One turn sends every row of this set to another row. A few are shown first. Where does it send the rows asked after them?
z353: [ -2  -3 -19  27 -18  -1 -11 -39  38 -14 -27 -11 -22   8  -6   0   6   7
  -2  35  12  15   0 -17]
z548: [-18  -7 -20  -9  36  14  -8 -19   7 -10 -10  10 -23  -8   5  -9  -8  47
  15  19  -2  25  10 -39]
z607: [  8  11  17   9  -2 -15  16  25 -17  10 -28  25   5  21  15 -12 -28 -27
   6  -8  -8 -12 -13  33]
z230: [  0  -6 -11   3  19   2 -20 -14   1  -2 -26 -18 -40 -14  18  17   3  43
  22   7  25  15  10 -29]
z989: [  1  13   9  29  -6 -10  29   4 -31  15  -9 -11  21 -49  23  19  13 -12
   7 -25  18   5 -12   6]
z345: [-23 -17 -15  -7  24  19  -6 -31   2  -6  13  -1 -36 -11   5 -11 -13  44
   9   3  -4  21  25 -35]
z752: [ 23  -3  23   7   1 -13   2  29 -31  14 -17  10   3  11  23 -20 -29 -13
   6   2 -20  -8 -14  33]
z276: [-25 -20   5   1  43  13  -5 -11   5 -18  10  -6 -23  -8  13 -22 -23  34
  15   2   0  28  21 -36]
z461: [-10  32 -15  -4  -5 -27   3  -9 -43   8  24 -20  12   1 -28 -20  -7   7
 -23 -28 -13  11  -3  15]
z411: [-16  24 -18 -15  -1 -21   0 -11 -47  11  10 -19  27  -2 -18 -21  -8  12
 -26 -23 -16   7   0  15]
z395: [-13  25  -9 -23  -7 -27  22   9 -34   4  11  -8  18   3 -20 -25  -7   9
 -27 -26 -14  -3  -9  18]
z252: [ -4  22 -13 -16  -4 -26 -18  -9 -40  -4  20 -26  16   0 -10 -28  -1   2
 -24 -22 -18  -1   7  15]
z807: [  7  20  11  34   0 -13  28  10 -33  18   8 -14   6 -42  13  17  10  -9
  11 -30  14   5 -13   8]
z169: [-17 -23  -4  -8  -4  44 -17  17  30  18  -9  -1 -21  -7  17   4 -23  22
   3  -4 -25  15  21  -8]
z295: [-21  30 -18 -13   3 -40  -6   7 -39  -1   4 -14  15  -1 -17 -23 -10   2
 -20 -30 -11   7  -2  16]
z941: [ 22  10 -30  13 -11  -3  20  -7   5  -3   7 -12  22  -5   5 -31   7 -44
  -2  26  15 -15   2  13]
z969: [ -6 -28   2  14  12  42 -14  13  29  23  -2   5  -8   1  23 -11 -20  18
   7  16 -38   7  12   4]
z520: [ -4  -8  32   4   4 -33  38 -18 -16 -28  19  22   7 -11   1 -16   0 -11
  -2 -25  24 -17  -3   0]
z846: [  0  17   0  25   6 -19  14  17 -26  13   0  -9  18 -45  26  13  20 -16
  12 -30  13  -9  -6  15]
z479: [ -8 -18  30  10   5 -35  17 -11 -13 -40  18  13   3 -11   4 -33 -23 -26
   0 -15  18  10   2 -10]
z584: [ -9 -11  32  17   6 -28  26 -26 -16 -25  33  22   3  -2 -11 -22 -19 -18
  -2 -24  16   4   2  -3]
z703: [  4  -1 -14  14   8  13  -4  -9  -6  18 -36  -7 -47 -12  20  19  -6  48
  21  17   0  21  -4 -18]
z356: [-18  -6  24  10   5 -33  14 -21  -9 -35  19  24  11  -8   1 -18  -8 -29
  -1 -31  19  -8  10   1]
z489: [ 13   0  22   5   1  -6  20  12 -32  21 -25  24  14  22  13 -15 -35 -10
   2   3 -13  -6 -16  31]
z540: [ 16   8 -32  26   0 -11  36 -10   2   9  21  -2  21  -4 -13 -29   2 -32
   3  26  19  -6  -8  13]
z935: [  7  12   3  19  -5 -26  38  11 -24  10   6  -9  16 -44  12   8  27  -3
   2 -22  19 -15 -19  12]
z929: [-12 -22  -3 -13  31  32  -8  -8  18  -7  -1   2 -30  -1  19  -7 -19  28
  20   5  10  11  31 -30]
z269: [  5 -20 -25  18 -18  -7 -25 -17  33   2 -32 -11 -30  -6   0  10   5  27
   5  34  13  14  -3 -13]
z397: [ -1  12  -4  23  19   6   0  -1  -3   1 -42 -24 -38 -13  25  16  -3  32
  24  11  17  28  -5 -26]
z961: [ 21  11  21  18  -3  -4  22  17 -26  24 -10  19   2  23   6 -11 -31 -15
   6  -3 -14  -7 -18  36]
z864: [-11 -18 -16   2  22  44  -8   2  24  17  -7  19 -10 -18  20   2  -5  34
  15  19 -26  12  11 -19]
z56: [ -7 -22 -20  19 -18   1  -5 -40  32  -8 -18   9 -37   0  -9  -2  -9  25
   0  34   2  20  -1 -21]
z805: [-27  -9 -12  10 -29  18 -19 -19  16  12  -7  -7 -30 -26   0  21  -2  39
 -13 -13 -27  26   8 -15]
z89: [  9   5 -32   3  -6 -23  42   5   0   7  14  -3  29 -10 -14 -33  10 -17
 -10  17  11 -16 -14  18]
z946: [-23 -23 -18   1 -31   6 -34 -10  37   5  -9 -12 -18 -12 -12   6  -8  28
 -18   3 -19  22   9 -10]
z888: [-29 -10  -8   4 -13  29 -25 -19  28   3  -5  12 -10 -26   3  17   7  36
  -9  -6 -32  18  10 -20]
z299: [ -7   8 -14   7   7   5 -13 -14   4   0 -47   6 -34  -9   8  20   0  48
  13  18  -1  28 -11 -27]
z469: [  6   2 -39  14  12 -25  21   1   2   1  11   2  29  -6  -3 -37   5 -33
   3  23  16 -15  -4  16]
z835: [-12 -11 -12  14 -20  11 -15 -31  41 -10 -31  21 -21  -3  -5  13   2  23
  -3  27  -9  19  -5 -22]
z610: [-16 -15  34  10   5 -29  24 -30 -21 -31  13  23  14  -8  -1 -20 -20 -15
  -4 -23  21   5   3  -7]
z509: [ -6 -25 -15  10   0  49   3  -4  30  24  -5  13 -26  -8  19   0 -17  20
  12  21 -24   8  14  -7]
z513: [  3  23   9  22 -11 -13  19  16 -29  -2  -7 -25   5 -48  25  11  11 -23
   7 -28  16  10  -6   0]
z154: [ 11   8  28  -6  -1 -11  37  19 -23   6 -13  23   5  18   9 -14 -22 -10
  -1 -15  -6 -21 -15  28]
z7: [-23  -1  -7  14 -26  12 -38 -20  21  10  -3 -22 -10 -12  -4  12   8  30
 -22 -11 -35  17  10  -2]
z456: [  9   2 -36  15  -2  -7  32 -18   1   8  10  -3  38 -11  -6 -30   4 -30
  -5  27  18  -9  -4  11]

z610 -> z489
z513 -> z479
z397 -> z276
Now these:
z864 -> z888
z607 -> z295
z56 -> z703
z154 -> z395
z961 -> z461
z946 -> z269

One turn sends every row of this set to another row. A few are shown first. Where does it send the rows asked after them?
z632: [ 10  -7  10   2 -35  26 -12   0  27   7   8   4 -34  61  16   7  18 -30
  29 -23  11 -47   5  -6 -79 -30 -14 -44 -27]
z615: [-16  30  25  21 -27  22  17  32  12  16  -9   6  13  19 -16 -20  76 -18
 -27  11   5 -30  41 -11 -49 -41 -17 -23 -15]
z893: [  0  -3  26  -3 -29  18 -13  28  18  28 -19  14  10 -10   7 -23  69 -40
  -3   8   6 -24   3 -19 -36 -42 -26 -51 -37]
z289: [ -8  -6  54 -22 -45  29  10  50  -8 -20   6  13 -19 -21  11  19   3 -12
 -23 -11  -9 -38  27  19  17 -16   7 -26 -20]
z186: [  8   1  18 -11 -22  24  -6 -11 -19  -6  17  24 -21  18   6  41   0  -8
  17 -11  29 -59  -8   4 -36 -29  33 -17   2]
z379: [ -8  -8  50 -29 -46   7  16  49   1 -20  21  22 -12 -23 -24  38   8 -16
 -16   6  -8 -26  24   8  13 -23  13 -21  -7]
z601: [ -3  -9  14  -1 -23  37  11  13  30  11  53  10 -51  54 -13  16  37  -9
  35  -3   3 -43  23 -27 -61 -44 -20 -32 -36]
z86: [  7   1  12   0 -18  26  15 -14  27  26  39  10 -42  55 -27  14  53 -17
  29 -19   5 -44   5 -20 -56 -48 -15 -22 -33]
z837: [ 24 -14  23   5 -38  23  -8  43  14   6 -38  -6  -8  16 -10 -35  49 -31
 -20 -14 -16 -36  43  -2 -38 -27 -31 -43 -39]
z676: [ 13 -10  39 -22 -20  22  -3  -5 -20 -10  23  21 -12   9  11  18  -6 -16
  12 -19  37 -55 -16  -2 -45 -45  13 -27   7]
z576: [  1   1  24 -20 -59   4  31  50  24 -21  -6  25  -1   9  -9  38   6 -35
 -31 -15   0 -51  20  39  -5 -14  20 -22 -10]
z264: [  6 -34  31   3 -29  -6  -9  52  40   9   5  -7   1  22 -34  -2  62 -40
   0 -14 -17 -30  25 -13 -21 -41 -29 -43 -48]
z462: [ 14 -31  27  -2 -27  25   5  53  30  10  -4  -5 -16  11 -31 -19  70 -23
 -11 -17 -17 -42  38 -14 -26 -35 -30 -45 -59]
z390: [  5   7  26  -7 -22  44  35   6 -15   4  47  36 -32  24  -7  19   7   5
  -8   4  27 -65   1 -12 -38 -61   4  -3   7]
z51: [-49   3  13  -6 -32  46  21  41  24  13  25  33 -21 -17  14  44  15 -10
 -16  -4 -17 -24  19  -4   4 -36  -6 -35 -22]
z305: [  3  14  26   6 -11  23  -8 -23  -4  15  21  -9 -28  58 -15   5  36  -8
  29 -14   3 -27  20 -16 -62 -40 -11 -20  -5]
z544: [ -7   9  20 -13 -20  37  28 -16 -13  13  42  26 -35  27 -13  42   6   0
  -3  -4  12 -60  -3  -9 -31 -52  18 -13   3]
z830: [ -5  -5  22  -6 -50  26  26  57  28   3  10  38 -31  -2   1  33   5 -17
 -36  10 -16 -47  18  15  14 -44  10 -26 -20]
z974: [-36  10  27 -30 -38  24  13  37   0 -22  18  20   8 -21  -3  39  27 -19
   1 -14   7 -14  29   6  -5   9  -2 -21  -3]
z148: [  5 -19  14   0 -21  23  27  19  14  -2  45  28 -16  33  -3  34  12 -16
  10 -29  42 -90  -6   6 -45 -46  26 -20 -15]
z84: [  6   8  27  11 -36   5  18  45  26   1   1  -4  -1  44 -42 -13  69 -25
 -21   1 -17 -29  52  -3 -35 -41 -35 -19 -20]
z43: [ 20  -2   4   6 -19  18 -16 -15  21  12   8  10 -27  52   0   5  40 -28
  42 -19  19 -46  -3  -5 -60 -36  -9 -22 -27]
z980: [ -3 -13  37 -20 -52  25  32  60  21 -24   3  17  -9  -2   8  22  13 -24
 -21 -29   5 -64  25  34   6  -3  16 -19 -32]
z602: [  5  17  30 -16 -32  29   5 -15  -7  -5  29  -3 -31  54 -17   5  26 -15
  27  -9   5 -26  27 -18 -76 -30 -29 -25   1]
z528: [-34  13  -3 -17 -52  37  38  39  33   1  -4  33   1   2  20  32  21 -36
 -23 -27   0 -48   9  31 -22  -4  -2 -28 -19]
z275: [ 22  -7  27   2 -38   8 -14  37  16  11 -29   2  -3  22  -9 -24  47 -39
 -14   9 -22 -21  27  -4 -28 -52 -46 -35 -23]
z640: [-25  -9  34   3 -21   4  19  36  37  22  20   0  21   9 -30   0  85 -34
  -9 -22  10 -39  22 -19 -43 -38  -8 -49 -48]
z870: [  9  -6  36   2 -28  19  18  43   6   0  -6 -15  -5  21 -41 -24  65 -16
 -25 -15 -19 -32  59  -9 -38 -29 -32 -31 -32]
z293: [-11  -3  38 -14 -48  42  44  55  14  -6  12  25 -35  -8   5  14  12  -7
 -40  -9 -14 -54  30  19  12 -30   0 -14 -27]
z376: [  5 -10   1 -15 -26  32  22  -6  16   1  39  35 -29  26  -2  44  20 -16
  14 -15  28 -84 -16   4 -33 -36  26 -11 -20]

z86 -> z544
z379 -> z275
Now these:
z980 -> z462
z602 -> z676
z615 -> z974

One turn sends every row of this set to another row. A few are shown first. Where does it send the rows asked after them?
z249: [ -4  42 -10 -14 -36  -4   9  16  -8  49  -9  39  -8 -11  -8  14 -29]
z85: [-24  30 -24 -23  13  -5  20   6   8  63 -44  28   3  36  28 -17 -17]
z192: [  3  12  -6  11 -35  29 -25  14  25   7 -36  23  -8  13  18 -30  -6]
z518: [-14  62 -16 -28   5  28 -20  46 -10  27 -44  31 -11  12  26   6  13]
z94: [ 37  36 -18   6  18  -8  36  38 -16  16  -1  28  16  36  -6 -13   4]
z244: [ 20  35   0 -17   3   4  28   8  30  27 -33 -12 -34   2  27  16 -19]
z350: [  7  11 -23 -21  18 -23  36  14  20  31 -35   5 -35   2  10  15  37]
z538: [-16  15 -31 -26  -1   0  14 -30   6   8   1   4  11  20   8 -29  -7]
z49: [  7  19 -14  29  11  37  10  31 -16   9 -26  52 -21   9 -10  -9  -5]
z705: [ 27  27   5  -9 -29 -15  23  39 -17  25 -17  39 -12  32  22  33  -2]
z219: [-26   6 -33  10  11 -19 -23  11   3  45 -13   2  -6   9   7 -29  13]
z764: [-14  14 -36 -31   8  -5  10 -27  14  13  -7   9  14  19  14 -35  -7]
z422: [ 25  16  -9  13  14  38  28  29  12  -8 -12  44 -28  17  11   4 -22]
z145: [ 16  57   6   4  13 -18  -9  14   9  19 -33  51 -12  27   5 -32  44]
z926: [ -9  51   1 -49  15  25  23  24  16  37  -5  30  10  19  30  25  17]
z447: [ 38  38 -18  20 -20  -1   0  17   3  48 -43   8 -17  39  12  16  -1]
z404: [-10  51 -11 -53   4  32   4  10  36  31 -13  30   3   8  -6  11  21]
z417: [ 14  43  -8  -7  14 -40 -23   4  -4   3 -23  38  17  29  21 -17  38]
z732: [-34  39 -17 -23  14   7  31  15  24  50 -22  16 -10  41  -4 -24 -28]
z366: [  6   2  -1 -12 -13 -12  36   7  16   9 -13  19 -34  35 -29  -4   7]
z801: [ -7  65 -15 -19   5  19 -16  51 -14  22 -51  25 -19  14  24  14  13]
z819: [  0  58  19 -11   8 -16  24   0 -26  43  -7  10 -11   4 -15  -3  -3]
z360: [ 33  27 -10   8 -36  12  -9  -6  35  25 -21  31   6  18  35 -25  -8]
z587: [  4  -4 -30  -2   0  17  13  29  -1  -5 -51  22 -19  16  40 -23   2]
z178: [-25  18 -40  12   6 -12  -9  17  26  37  10   4 -13   6  -2   2  15]
z217: [ 15  50 -39 -19   6  -6 -28  10 -14   1  15  41   7  22 -19  -4   7]
z60: [ 13  38  14  -9 -12  -9  37 -24   6  -4 -21  45  -8   2 -15  -5  14]
z420: [ -8  40  -5 -32 -12  -4 -16  38  18  -8 -21  35   4 -27  30   4  11]
z129: [  7  -4 -23 -15  -1  17  26  29   6  -1 -53  17 -19  10  39 -30   4]
z153: [ 41  30 -46   1  17 -14  25  18   4  -4  -9  24  25  24   6   1   2]
z730: [-30  29  -8  -5 -14 -13  19  38  -1  14 -20  38  10 -32  37   2  10]
z965: [ 14  53 -28 -21   3  -8 -30   7 -18  12  15  41  -5  28 -20   4   5]

z587 -> z764
z145 -> z730
z85 -> z153
Now these:
z447 -> z350
z417 -> z420
z422 -> z732
z819 -> z705
z129 -> z538

